Each row is where one point has got to under a steady rotation. How many ticks took it there?
The counts run from 0 to 123.
[129  92 157 122 136 138  90  95 114 140 107 169 149  84 119 125 174 111
 116 140 163 150 146 129 143 139  74 135 178  94 102 168 139]	99
[ 88 115  88 101  79 157 155 147  85 129 189 151 138 111 127 128 124 163
  88 129 105 143 144 102 150 130 156 139 111 145 147 137 128]	48
[ 54 140  99  92 155  80 153 114 105 142 132 155  99 103 165 110 112 124
 100 142 137  99  93 138 172 130 104 120 150 125 123 149 123]	116
[123 140 137  96  64 139  91 117 175  98  75 187 114 122 117 165 121 142
 148 126 113 152  97 144 141 152 146 126 121 106 173  86 134]	67
[109 125  95 101 123 167 153 167  92 125 150 126 140 141 125 150 126 144
  79 170 114 135 196 100 124 116 148 162 129 135 147  97  80]	47
[195 131 145 170 115 132 163 170 146 108 148 143 112 114 182  75 138 150
 117 116 140 108 142 169 158 173  86  92 135 138 142 158 159]	60
[138 111 130 151 149 112 141 138 173 157 118 148  98 124 123 130 134  82
 103 183 113 125  87 169 153 121 149 154 167  85 165 125 158]	27
[168 155 144 146  99 103 129 103 131 165 116 116 136 110 164  94 125 101
 105 122  95 169  69 165 126 154 111 133 140 174 103 135 139]	56
[102 162 119 127  62 171 164 131 104 122 147 133 124  91  86 135 157 104
 180 115 133 130 174  91 136 123 131 128  93 117 121 125 146]	3
[108 172 142 118 123  51 128 105  95 117  81 143 130 117 109 129 139 102
 158  99 122 112 127 113 116 130  93  97 170 159 162 132 194]	38
[ 91 136 116  55 167  76 136  92 113 146  98 133 126 142 154 115 106 120
  93 157 125 118 121 136 110 127  92 133 180 120 131 113 123]	117
[162 123 163 147  71 134 130 121 128 127 126 167 151 144 135 128 162 127
 121  84  90 131 108 187  98 142 101 133 120 119 172  87 154]	22
[ 97 117 104  98 151  69 183 109 114 164 117 161 127 133 142 177  97 127
  85 134 109 110 131 119 145  90  95 166 139 106 143 109 133]	9
[ 91 138 149  73 139 120 162 100 104 104 108 128 161 127 127 138 121 143
 153 129 154 172 106 125 158 146 103 155 152 117 167  98 158]	83
[135 157 180  68 105 159 204 125  93 132 167 118 104 117 131  91 147 136
 129 160 113 145 133 143 122 140 140 126 138  89 166 167 113]	44
[152 161 125 104  99 153 144 137 138 123 151  51 107 106 128  68 108 165
 142 143 151 149  95 131 116 186 120 102  96 147 160 108 128]	123
[ 93 136 132  76 111 117 168 103 137 140 130 131  97 113 146 101 120 120
  73 127  94 164  54 157 107 146 140 130 150 128  96 128  99]	11
[135 127 147 166  92 145  98 127 122 154 110 140 158  83 147 179 123 168
 116 124 167 135 131 179  76 160 140 121 130 110  91 112 104]	96
[124 162  96 130 115 122 109 202 146 129 102 127 110 112 127 138 168 151
 137 159 111  99 139 128 176 161 192 136 155 114 108 110 100]	30
[113 151  95 130 150  80 159 156 130 130 136 114 139 146 129 101 129 120
 112 148 104  61 194  90 110 122 112  93 141 135  99 106 172]	76
[133 144 148 124 138 123  78 155 186 141  82 134 108 138 101 203 108 106
 119 153 104 148  94 131 160 144 135 112 112 115 172  95 136]	68
[134 123 132 106 150 144 105 144 172 146 126 138 118 116 120 103 142  62
 114 201 119 143 136 158 126 124 185 171 165  95 112 101 141]	28
[139 181 118  90  89 113 132 110 151  84 100 113  73 106  90 116 119 134
 181 128 111 119 147 152 106 150 144 120 105 153 162 144 115]	0
[135 152 122 137  88 126 125 150 114 146 159 147 133 119  92 168 150  94
 138 178 102 138 188  85 140  96 135 112 105 113 135 118 178]	110
[184  85 121  41 120 114 158 126 112 191 143 136 151 151 118 120 125 136
 119 114  98 110 157 123 117 118 123 166 106  94 159 147 109]	88
[ 96 134 164 113 104 161 156 131 115 172 167 132 148 123 130 193 103  77
 109 126 117 127 147 127  85 101 116  87  92  95 155  85 113]	6
[102 172 210 116 101 161 125 107 100 133 123  94 112 113 114 130 148 105
 134 124  84 104 116 129  63 115 124 117 153 125 122 132 151]	40
[108 112 149 104 138 168 155 154 129 135 137  75 113 117 135 139 119 131
 155  75  98 130  69 108 191 145 137 151 112 131 165 155 117]	86
[178 125 164 136 149 161 130 128 125 129  94  84 170  89 158  99 147 113
 111 111 108 111 182 124 128 134 101 154 122 136  60 135 124]	58
[ 76 169 110  96 114 118 149 124 132 101 147 133 102  97 127  79 125 150
 136 112 134 103 121 153  75 159 136  70 125 115 119 107 148]	78
[ 65 117 105 122 160  99 183 133 100 145 122 155  97  96 160 187 104 110
 112  92 126 103 107 152 159 132 114 158 108 130 126 122 103]	8
[184 138 140 117  58  78 122  86 108 175 105 138 151 106 131 113 131 135
  94 114 122 162 118 149 113 134 112 153 140 132 101 156 150]	55
[100 139 119 111  97 120 156 135 118 139 174 140 113 136 122  85 151 132
 101 123 122  92 172 108  64 128 112  78 135 110 104 123 164]	77
[133 177  96 133 101 136 119 118 128  95  97 116  89  88 108 154 135 108
 186 141 102 112 147 145 133 137 174 142  80 146 140 121 123]	108
[ 86 154 131  94 121 148 126 155 110 116 106  81  76 103 142  89 136 137
  77 136  88 134  75 118 119 157 118 125 138 175 104 130 117]	119
[176 122 117  81 158 101 140 108 160 121 140  81 161  92 134  74  97 156
 138 135 164 159 122 136 142 171 122 123  97 130 127 111 153]	16
[119 149 179  56 105 146 144 110 107 131 105  90 189 166 124 167 132 144
 132 135 125 159 142 114 119 123 113 144 151 105 163  89 124]	84
[126 114  92 165 131 147 122 186 149  75  94 142  90 132 145 150 165 124
 117 166 130 138 140 139 141 141  93 126 112 148 163 130 165]	64
[153 189 113 117 148 136 143 143 149  95 111  51 102 129 100 135 120  95
 166 165 113 123 160 122 101 133 125 130 122 175 170 105 139]	1
[ 93 185 193 136 131 157 171 125 101  91 104  83  94  87 127 123 137 130
 153  85  95  76 102 131 141 133 151 149 136 123 124 143 137]	41
[ 76 167 105 123 166 126 167 121 116  89 112  96 108 111 135 137 123 136
 142 126 169 103 135 163  76 161 116  95 134 139 134  74 144]	79
[165 158 135  60  94 131 155 122 134 142 135  93 124 145 110  78 123 187
 110 138 138 137 166  83  95 158 105 117 102 115 139 151 137]	122
[183 114 155 148 110 139 144 158 115 124 116 137 144  99 154  93 163 175
 100 102 105  88 173 143 126 148  94 139 120 117  79 148 116]	59
